Each row has a name. Each question is about the rows just above it.

[-3.68  3.17  2.33  2.88  7.74 -2.91  6.07] : q64
[-4.95  5.62  5.63  3.67 -2.41 -7.39  1.72] : q370
[ 4.21 -0.87 -9.10 -1.01  0.49 -1.16 -1.73] : q284
[ 2.61 -1.16 -1.01 -0.87 -9.10  0.49 -5.60] : q907
[-4.84  5.19  3.89  5.80  3.27 -6.24  4.48] : q918
[-4.35  6.09  3.90  6.44 -1.12 -7.10  2.44] : q313
[-4.49  5.89  3.58  6.39  0.51 -6.88  3.23] : q845
[-3.90  3.29  2.29  3.22  7.71 -2.80  6.01] : q814
[-4.95  5.62  3.67  5.63  3.05 -6.29  4.23] : q979
[-4.22  3.70  2.69  3.88  7.00 -3.69  5.72] : q182
[ 4.54 -6.25 -4.05 -6.47  0.68  6.93 -2.66] : q884
The next entry after [-4.95  5.62  3.67  5.63]: => [3.05]
Give the next entry after [-1.16 -1.01 -0.87 -9.10  0.49]. => [-5.60]
What is the next entry after [ 2.61 -1.16 -1.01 -0.87 -9.10]? => [0.49]

[-1.77  2.50  1.68  2.64  0.65 -1.87 -1.72  1.53] = q443
[-3.68  6.92  8.56  4.97 -0.21 -5.67  5.97  6.75] = q726
[-1.77  2.50  1.68  2.64  0.65  3.50 -1.72  1.53] = q81
[-3.81  7.42  9.18  5.37 -0.12 -5.92  6.41  7.26] = q8
[ 7.01 -5.10 -7.21 -2.88  3.07  9.34 -4.35 -5.11] = q168
[ 4.36 -4.54 -7.08 -2.53  1.93  6.44 -6.13 -5.24] = q521
[ 2.32 -2.36 -1.20 -2.41 -0.28  2.40  2.48 -1.03] = q121
[-3.44  5.91  7.64  4.08 -0.51 -5.30  5.69  5.97] = q614
What is the next entry after [ 4.97 -0.21]? => [-5.67]
What is the next entry after [2.40 2.48]? => [-1.03]

[ 6.62  4.71  7.46 -5.77 -4.06  1.55] -> q281
[-6.81 -4.65 -7.49  6.22  3.58 -0.47] -> q807
[ 5.62  2.90  8.36 -5.70 -4.24  1.85] -> q917
[ 5.15  5.05  3.55 -2.69 -2.10 -2.48] -> q275
[-4.91 -3.43 -6.00  5.85  3.74  0.07] -> q292
Give the next entry after [ 4.71  7.46 -5.77]. => [-4.06]
Give the next entry after [ 5.15  5.05  3.55 -2.69]. => [-2.10]
What is the next entry after [-7.49  6.22]? => [3.58]
Give the next entry after [-3.43 -6.00]. => [5.85]

[ 0.47  3.20 -2.42 -0.82  0.14 -2.58]  q318
[ 5.70  0.09  1.61 -0.79  3.37 -0.16]  q488
[ 0.12 -0.02 -1.08  4.02  7.15 -7.33]  q492
[ 1.46 -0.16  1.99  0.35  3.35 -2.95]  q840
[ 0.81  6.71 -0.97  6.35  1.34 -8.48]  q561
[ 1.57 -1.02  1.36  1.89  4.06 -3.07]  q585
[-0.95 -6.03 -5.14 -5.05 -0.82  2.12]  q616
[ 1.42  4.75 -2.40  6.30  5.53 -7.75]  q865
[ 4.37 -0.43  3.19 -0.11  2.23 -5.44]  q804
[-0.02  0.12  3.73 -2.45  1.50 -2.49]  q134
[ 2.36 -0.95 -6.03 -5.15  0.36  2.06]  q464
What is the next entry after [-0.02  0.12]? => [3.73]
What is the next entry after [-0.95 -6.03 -5.15]? => [0.36]
What is the next entry after [ 4.37 -0.43  3.19]? => [-0.11]
Give the next entry after [-1.08  4.02]. => [7.15]
Give the next entry after [0.81 6.71]. => [-0.97]

[ 0.39  5.80  2.09  4.22 -0.26 -2.21 -4.31  1.21  0.39  2.72]  q96
[ 4.76 -4.33  0.03 -0.70 -2.77 -5.77 -1.12 -8.09  4.76  1.86]  q695
[-5.09  4.14  2.71  3.25 -0.14 -2.56 -0.25  2.09 -5.09 -2.11]  q340
[-1.91 -0.44 -1.12  1.69  0.78 -7.82  0.29 -4.85 -1.91 -0.96]  q715
[-1.30  4.78  2.56  0.29  0.61  6.73 -1.82  9.12 -1.30  0.62]  q160
[-1.07  3.08  2.13  4.50  0.73  0.64 -2.30 -5.02  5.41  3.21]  q223
[-1.20 -0.70  3.50 -3.39 -2.98  5.06 -6.34  8.04  1.90  3.85]  q991
[-1.20 -0.70  3.50 -3.39 -2.98  5.06 -6.34  8.04 -1.20 -3.43]  q277
[ 2.09  5.80  0.39  4.50 -5.77 -8.09 -1.12 -2.77 -1.07  2.52]  q885
What is the next entry after [0.39 5.80 2.09]? => [4.22]
The next entry after [-2.77 -5.77 -1.12 -8.09]: => [4.76]
What is the next entry after [-0.70  3.50 -3.39 -2.98  5.06 -6.34  8.04  1.90]? => [3.85]

[ 8.48  1.02  9.10  0.67 -0.40 -0.41]  q806
[ 0.51  0.26  7.52  0.92 -0.55  0.15]  q26
[ 0.46  0.13  7.86  0.92 -0.50 -0.08]  q422
[ 0.65 -0.18  8.48  1.03 -0.33 -0.23]  q943
[ 0.49 -0.07  8.26  0.92 -0.57 -0.02]  q466
[ 0.43 -0.39  8.92  0.85 -0.59  0.05]  q325
[ 0.43 -0.42  8.92  0.85 -0.59  0.05]  q75
[ 0.49 -0.07  8.26  0.98 -0.35 -0.11]  q719
[ 0.22 -0.59  8.94  0.77 -0.33 -0.09]  q568
[ 0.43 -0.39  8.92  0.99 -0.38 -0.26]  q248
The next entry after [ 0.22 -0.59]: => [8.94]
Give the next entry after [8.48 1.03]. => [-0.33]

[ 0.47 -1.85  1.23 -1.70 -1.30 -2.02  7.42  0.60  3.46] : q438
[ 0.09  3.99 -0.16 -0.71  0.51  0.18 -0.93  1.40 -2.24] : q421
[-0.80 -0.26  1.04 -0.45 -0.64 -2.68 -0.21  1.61  0.37] : q394
[ 0.30 -0.65  0.68 -1.21 -2.02  0.60  1.40 -0.93  4.33] : q503
Give the next entry after [-2.02  0.60  1.40 -0.93]. => [4.33]
What is the next entry after [ 3.99 -0.16 -0.71  0.51  0.18 -0.93  1.40]? => [-2.24]
Give the next entry after [-0.80 -0.26  1.04 -0.45 -0.64 -2.68]. => [-0.21]
The next entry after [-2.02  0.60]: => [1.40]
What is the next entry after [-0.93  1.40]? => [-2.24]
The next entry after [-1.70 -1.30 -2.02]: => [7.42]

[ 0.09  8.12 -5.96 -1.58  0.45  8.42 -4.22 -1.62  2.09  8.52 -2.95  1.05
 -3.86 -8.66 -0.74  3.59 -5.71 -8.33 -1.29 -3.30 -6.85  7.15  1.64  1.02
  7.38  6.27  1.02 -0.78  8.52 -5.02 -2.66 -1.32  8.79 -3.54 -0.19 -2.94
  8.63 -1.69 -2.50 -4.93 -8.59  0.51 -4.57  6.44 -8.06 -2.38 -1.98  7.35
  6.99  0.28 -0.55 -7.97 -5.41 -2.31  0.32 -8.87  3.85 -1.40 -2.60  8.44
 -2.56  1.48  4.38 -8.64] -> q984
[-3.16 -8.96  2.15 -1.58 -4.79 -8.61 -0.34 -1.62 -6.19 -7.60 -2.25  1.05
  7.18  6.91 -0.30  1.97  8.02  5.77 -1.98  0.30  8.50 -4.35  1.64 -1.99
 -8.76 -2.81  1.02 -3.82 -8.84  0.98 -2.66  5.67 -8.38 -1.49 -0.19  6.71
 -7.56 -1.58 -2.50  7.60  6.42  1.06 -0.87 -8.40  4.88 -2.70  1.51 -8.59
 -4.10  0.28 -3.35  8.66  1.59 -2.31 -4.92  8.42  0.56 -1.40  6.42 -7.68
 -2.56  1.48 -7.40  6.65] -> q692
[ 0.09 -1.52 -8.16 -5.82 -2.47  0.76 -8.46 -4.33 -1.26  2.68 -8.77 -2.08
 -1.37 -4.47 -8.79 -0.48 -2.42 -5.91  7.97 -1.97  0.40  6.88 -7.02  1.02
 -2.46  7.48  5.97 -1.40 -0.21 -8.44 -4.67  2.27  2.11 -9.02 -2.84 -0.24
  3.49 -8.73  1.08 -3.09 -5.03 -8.21 -0.87  0.87 -6.71  7.57 -1.98 -1.78
  7.45 -6.56 -0.55  1.22 -8.32 -5.33 -3.17 -1.10  8.43 -3.80  0.67  3.07
 -8.79 -1.80  1.73 -4.27] -> q266
[ 0.36 -2.48  5.71  7.75 -1.80  0.24  6.89  7.32 -1.26  2.68  7.85  6.27
 -1.37 -0.43  8.39  4.55 -2.42  1.84 -8.93 -3.30  0.40 -4.33  8.53  1.15
 -2.85 -5.17 -8.50 -0.84 -0.78  6.45  7.88  2.27 -9.02  2.11 -2.84 -0.24
  1.25  8.33 -5.64 -3.09  0.81  8.80 -4.57  0.87  3.15 -8.89 -1.98 -1.78
 -4.57  8.63  0.11  1.95  5.90  8.00 -2.04 -0.33 -7.25  7.11  0.67  2.19
  7.82  5.95  1.73  0.01] -> q844
[-4.30 -2.48 -1.73 -8.43 -3.38  0.24 -3.88 -8.93 -1.26  2.68 -5.15 -8.44
 -0.76 -0.92 -6.40 -7.60 -2.42  1.59  7.48  6.35  0.40 -1.49 -8.25 -5.48
 -2.85  0.80  8.66 -3.87 -0.78 -2.84 -8.97  2.27  1.74 -4.51 -8.48  0.19
  1.99 -5.93  7.87 -2.01  0.20 -6.91  7.21  0.87  1.91  7.94  6.05 -1.78
 -0.23 -8.52 -4.62  1.95 -1.99 -8.89 -3.17 -0.33  4.02 -8.77  1.11  3.07
 -5.13 -8.15  1.15 -0.41] -> q608
[ 6.68  7.47  2.15 -1.58  7.62  6.69 -0.73 -0.72  8.64  5.19 -2.95  1.16
 -8.71 -3.33 -0.30  3.59 -8.86 -2.01 -1.98 -4.65 -8.41 -0.19  1.64  5.94
  8.18 -2.42  1.02  7.27  6.68  0.57 -1.80 -7.41  5.80 -2.25  0.45 -8.65
  4.15 -1.58 -2.50 -8.72 -2.69  1.06 -4.57  8.53 -0.89 -2.70 -5.20  8.08
 -1.58  0.28  6.83 -7.07  1.59 -2.31  7.99 -6.25  0.99 -0.44 -8.21  4.81
 -2.56  1.52  8.98 -3.35] -> q71
[ 0.09 -3.58  8.60  1.41 -2.47 -4.98  8.61 -0.78 -1.26 -6.23  7.70  1.05
 -1.37  7.21  6.81  3.59 -1.42  8.11 -5.82 -3.30  0.65 -8.84  4.21  1.02
 -2.85 -8.55 -2.23 -1.40 -4.28  8.86  0.32  2.27 -5.61  7.92 -0.19 -0.24
 -7.03  7.21 -2.50 -2.53  7.65  5.97 -4.57  0.27  8.39 -4.68 -1.98 -1.78
 -8.77  3.00 -0.55  3.47  8.55  0.97 -3.17  5.32 -8.29 -0.98  0.67 -6.55
  7.88  1.48  1.73  7.66] -> q388
[ 7.65 -2.48  2.15  7.41  6.58  0.24 -0.73  8.21  5.67  2.68  0.55  8.74
 -3.78 -0.92  2.78  8.82 -2.51  1.59 -4.49 -8.18 -0.30 -4.33  5.65  8.20
 -1.78 -2.81 -6.95  7.05 -0.78  0.57  7.90 -6.26  1.74 -0.13  8.42 -4.76
  1.99  1.58 -8.59 -3.22  0.20  3.67 -8.45  0.95  3.15 -5.51 -8.23 -1.27
 -4.10  6.75  7.22  1.95  1.59  7.62  6.51 -0.33  0.90  8.57 -5.09  3.07
  1.18  8.20  3.47 -0.41] -> q944
[-8.46 -4.54  2.15 -2.33 -9.01 -2.96 -0.73 -4.04 -8.37 -0.85 -2.95 -5.58
  8.57 -0.85 -0.30 -6.60  7.54  1.59 -1.98  7.87  6.25 -4.33  0.68 -8.29
 -5.42 -2.81  1.15 -8.79 -3.72  0.57 -2.89  8.75 -1.85 -2.25 -4.76  8.44
  0.18 -1.58  6.18  7.82  0.20  1.06  7.30 -6.83  3.15 -1.63  7.94 -5.50
 -4.10  0.08 -8.34  4.17  1.59 -2.31 -9.08  2.55  0.99 -3.82  8.76 -0.52
 -2.56 -5.60 -7.91 -0.41] -> q808
The next entry after [ 1.02 -2.46]: => [7.48]
What is the next entry after [ 2.27  2.11 -9.02 -2.84 -0.24]? => [3.49]
Give the next entry after [-4.57  0.27]. => [8.39]
What is the next entry after [-8.77  3.00 -0.55]? => [3.47]
The next entry after [-1.26 -6.23]: => [7.70]

[ 0.47 -2.10  2.88  3.46  2.18  3.00 -1.74 -3.54 -4.13  0.42 -3.72  0.59
  3.54  3.02  3.52  3.23  3.30  3.22  3.15 -1.34  3.49 -3.28  1.22 -4.27
 -2.66  3.43  3.30  2.19  3.27 -4.81 -4.31  2.79  2.10 -2.94 -3.08  3.05
  2.90  2.07 -3.29 -0.70  0.48  3.23 -1.02  1.87  3.63  1.41  3.38  3.20
  3.42  1.95  2.74  2.36  3.08  3.04 -2.39] -> q914
[-2.53 -4.16  2.58  2.10  2.36 -0.72 -3.25  1.89  0.75 -1.51  1.48  2.15
  0.82  0.39  0.49  0.75  1.81 -0.18  0.18 -2.79  1.56 -3.21  2.46 -2.30
 -2.27  1.54  0.73  3.66  0.76 -1.05 -1.81  3.66 -2.10 -2.75 -0.66  0.48
 -0.08 -0.76  2.10  0.54  2.99 -0.03 -3.89  2.20  3.08 -1.53  3.22  0.13
  0.96  0.82 -0.31 -1.52 -0.22  0.19  2.81] -> q499
[-1.10 -3.61  1.57  4.30  0.05  3.98 -4.62 -7.20 -7.02 -1.14 -6.45 -3.57
  5.13  3.86  5.51  4.46  4.39  4.20  4.15 -5.07  5.37 -6.23 -1.04 -6.88
 -5.03  4.97  4.31  2.65  4.81 -7.29 -6.16  3.57  2.89 -4.40 -6.22  4.33
  3.13  0.13 -6.45 -5.55 -1.93  5.10 -2.57  0.49  4.48  0.65  3.91  4.22
  0.03 -1.45  0.56  0.91  0.30  0.41 -2.96] -> q639
[-2.64 -4.48  2.58  2.10  1.30 -0.30 -3.75 -0.14 -0.97 -2.16 -0.02  1.22
  0.98  0.24  0.69  0.63  2.04  0.34  0.20 -3.40  1.52 -4.40  2.67 -3.91
 -2.48  1.25  0.68  3.27  0.62  5.10 -4.45  3.92 -4.80 -5.43  0.72 -5.48
  2.69 -0.19  0.68  0.33  1.11  0.09 -3.71  0.94  2.76 -1.78  2.93  0.29
  0.96  1.17 -0.44 -1.32 -0.02  0.08  1.54] -> q140
[-2.90 -2.87  0.01 -0.28 -0.18 -2.12 -2.81  2.23  1.92 -2.53  2.54  0.53
 -1.11 -1.61 -1.30 -1.32 -0.07 -1.67 -1.68 -3.05 -0.54 -2.12  1.87 -1.23
 -0.44 -0.68 -1.31  1.94 -1.31  0.06 -0.10  1.91 -2.57 -1.10  0.13 -1.55
 -1.76 -1.69  2.99  0.90  0.48 -1.76 -2.80 -0.45  0.63 -2.60  0.78 -1.65
 -1.09 -0.27 -2.03 -2.65 -1.88 -1.72  3.15] -> q856
[-1.95 -5.25  3.67  5.00  2.58  2.76 -4.90 -3.26 -4.23 -1.11 -3.33 -0.07
  4.49  3.57  4.53  4.16  4.58  3.22  3.57 -4.46  5.20 -5.96  1.19 -5.86
 -5.23  4.97  4.03  4.64  4.40 -5.43 -5.48  5.10  0.72 -4.80 -4.45  3.92
  2.69  0.12 -2.90 -3.04  1.85  3.96 -4.35  2.83  5.66  0.02  5.27  3.54
  4.57  0.66  2.95  1.62  3.16  3.75 -0.97] -> q402
[ 0.44 -2.11  2.07  1.81  1.85  1.50 -0.74 -0.51 -1.90  0.55 -1.88  2.68
  1.58  1.45  1.39  1.50  1.83  1.90  1.45 -0.12  1.42 -3.10  1.89 -3.34
 -1.63  1.12  1.58  1.34  1.31 -2.85 -3.29  1.81 -0.07 -3.12 -0.58  1.36
  1.63  2.15 -1.24  1.70  0.70  1.11 -1.00  1.50  2.12  0.78  2.22  1.54
  1.57  2.46  1.12  0.99  1.46  1.22 -0.98] -> q308
[-1.65  0.30 -2.88 -2.83 -2.86 -1.17 -0.61 -0.69  0.40 -1.89  1.44 -1.19
 -1.50 -1.70 -1.75 -1.71 -0.53 -1.21 -1.58  0.08 -1.26  2.76  0.02  3.27
 -0.14 -1.84 -1.70  0.03 -1.78  2.07  2.91 -0.59 -2.01  3.33 -1.40 -1.66
 -0.57 -0.67  0.81 -1.74 -0.14 -1.73 -0.59 -1.79 -2.32 -2.18 -1.77 -1.23
 -1.54 -0.35 -1.97 -1.40 -1.13 -1.84  1.83] -> q693
[-3.21 -4.44  1.20  1.54  0.47 -0.22 -4.34 -0.91 -1.11 -2.99  0.28  0.14
  1.22  0.10  0.99  0.61  2.45  0.46  0.19 -4.21  1.88 -4.33  3.08 -3.86
 -2.17  1.54  0.66  3.79  0.70 -3.17 -2.37  4.10 -1.34 -2.47 -2.88  0.25
  0.13 -0.35  0.88 -0.24  0.38  0.31 -3.70  0.15  2.82 -2.29  2.95  0.35
  1.09  1.05 -0.57 -1.41  0.04  0.06  2.03] -> q372
[-1.10 -3.61  1.57  4.30  0.05  3.98 -4.62 -7.20 -7.02 -1.14 -6.45 -3.57
  5.13  3.86  5.51  4.46  4.39  4.20  4.15 -5.07  5.37 -6.23 -1.04 -6.88
 -5.03  4.97  4.31  2.65  4.81 -7.29 -6.16  3.57  2.89 -4.40 -6.22  4.33
  3.13  0.13 -6.45 -5.55 -1.93  5.10 -2.57  0.49  4.48  0.65  3.91  4.22
  4.96 -0.65  3.65  2.89  3.98  4.39 -4.43] -> q631
Whose row is [-2.53 -4.16  2.58  2.10  2.36 -0.72 -3.25  1.89  0.75 -1.51  1.48  2.15
  0.82  0.39  0.49  0.75  1.81 -0.18  0.18 -2.79  1.56 -3.21  2.46 -2.30
 -2.27  1.54  0.73  3.66  0.76 -1.05 -1.81  3.66 -2.10 -2.75 -0.66  0.48
 -0.08 -0.76  2.10  0.54  2.99 -0.03 -3.89  2.20  3.08 -1.53  3.22  0.13
  0.96  0.82 -0.31 -1.52 -0.22  0.19  2.81]? => q499
Give the next entry after [-5.43 -5.48  5.10  0.72 -4.80 -4.45  3.92  2.69]. => [0.12]
What is the next entry after [-4.21  1.88 -4.33]? => [3.08]
The next entry after [-1.65 -1.09 -0.27 -2.03]: => [-2.65]
Give the next entry after [-1.10  0.13 -1.55 -1.76 -1.69  2.99  0.90  0.48 -1.76]. => [-2.80]
The next entry after [-3.75 -0.14 -0.97 -2.16 -0.02]: => [1.22]
Give the next entry after [-0.14 -1.73 -0.59 -1.79 -2.32 -2.18 -1.77 -1.23]. => [-1.54]

[-4.45 -2.37 -4.99 -4.26  0.69  3.14  3.27  0.38 -4.08  5.46 -6.12 -2.80
  4.28  0.19 -3.68  3.83 -3.72] = q451
[-6.63  0.23 -4.08 -5.09  1.47  0.61  5.17  5.63 -2.12  8.06  0.12 -2.49
  1.46  3.02 -7.30  1.40 -5.87] = q535
[ 0.27 -1.48 -4.49 -0.04  5.56  6.91 -4.41  1.27 -4.26 -0.49 -5.26 -3.08
  3.19 -1.79  3.96 -2.57  3.49] = q465
[ 0.21  2.06  3.11  0.77 -1.78 -4.04  1.40  1.43  3.17 -0.24  5.70  1.89
 -3.21  1.64 -1.73 -1.02 -1.10] = q641
[-2.11 -0.46 -3.42 -1.64  3.22  3.32 -0.38  2.72 -2.57  2.42 -2.07 -2.18
  1.78  0.26 -0.63 -0.97 -0.26] = q721
[ 1.85  1.40  2.49 -2.01  3.47 -3.19  1.36  3.73  2.65  1.01  6.36  1.20
 -3.15  2.29 -2.52 -2.27 -1.39] = q903
[-2.92 -0.40 -2.95 -2.37  1.79  1.85  1.41  2.49 -2.01  3.47 -1.46 -1.80
  1.53  0.90 -2.37  0.33 -1.93] = q587
The next entry after [ 1.27 -4.26 -0.49 -5.26 -3.08  3.19]: => [-1.79]
What is the next entry after [ 1.85  1.40  2.49 -2.01  3.47 -3.19  1.36  3.73]? => [2.65]
The next entry after [ 1.85  1.41  2.49 -2.01  3.47]: => [-1.46]
What is the next entry after [-4.41  1.27 -4.26 -0.49 -5.26 -3.08  3.19 -1.79  3.96]? => [-2.57]

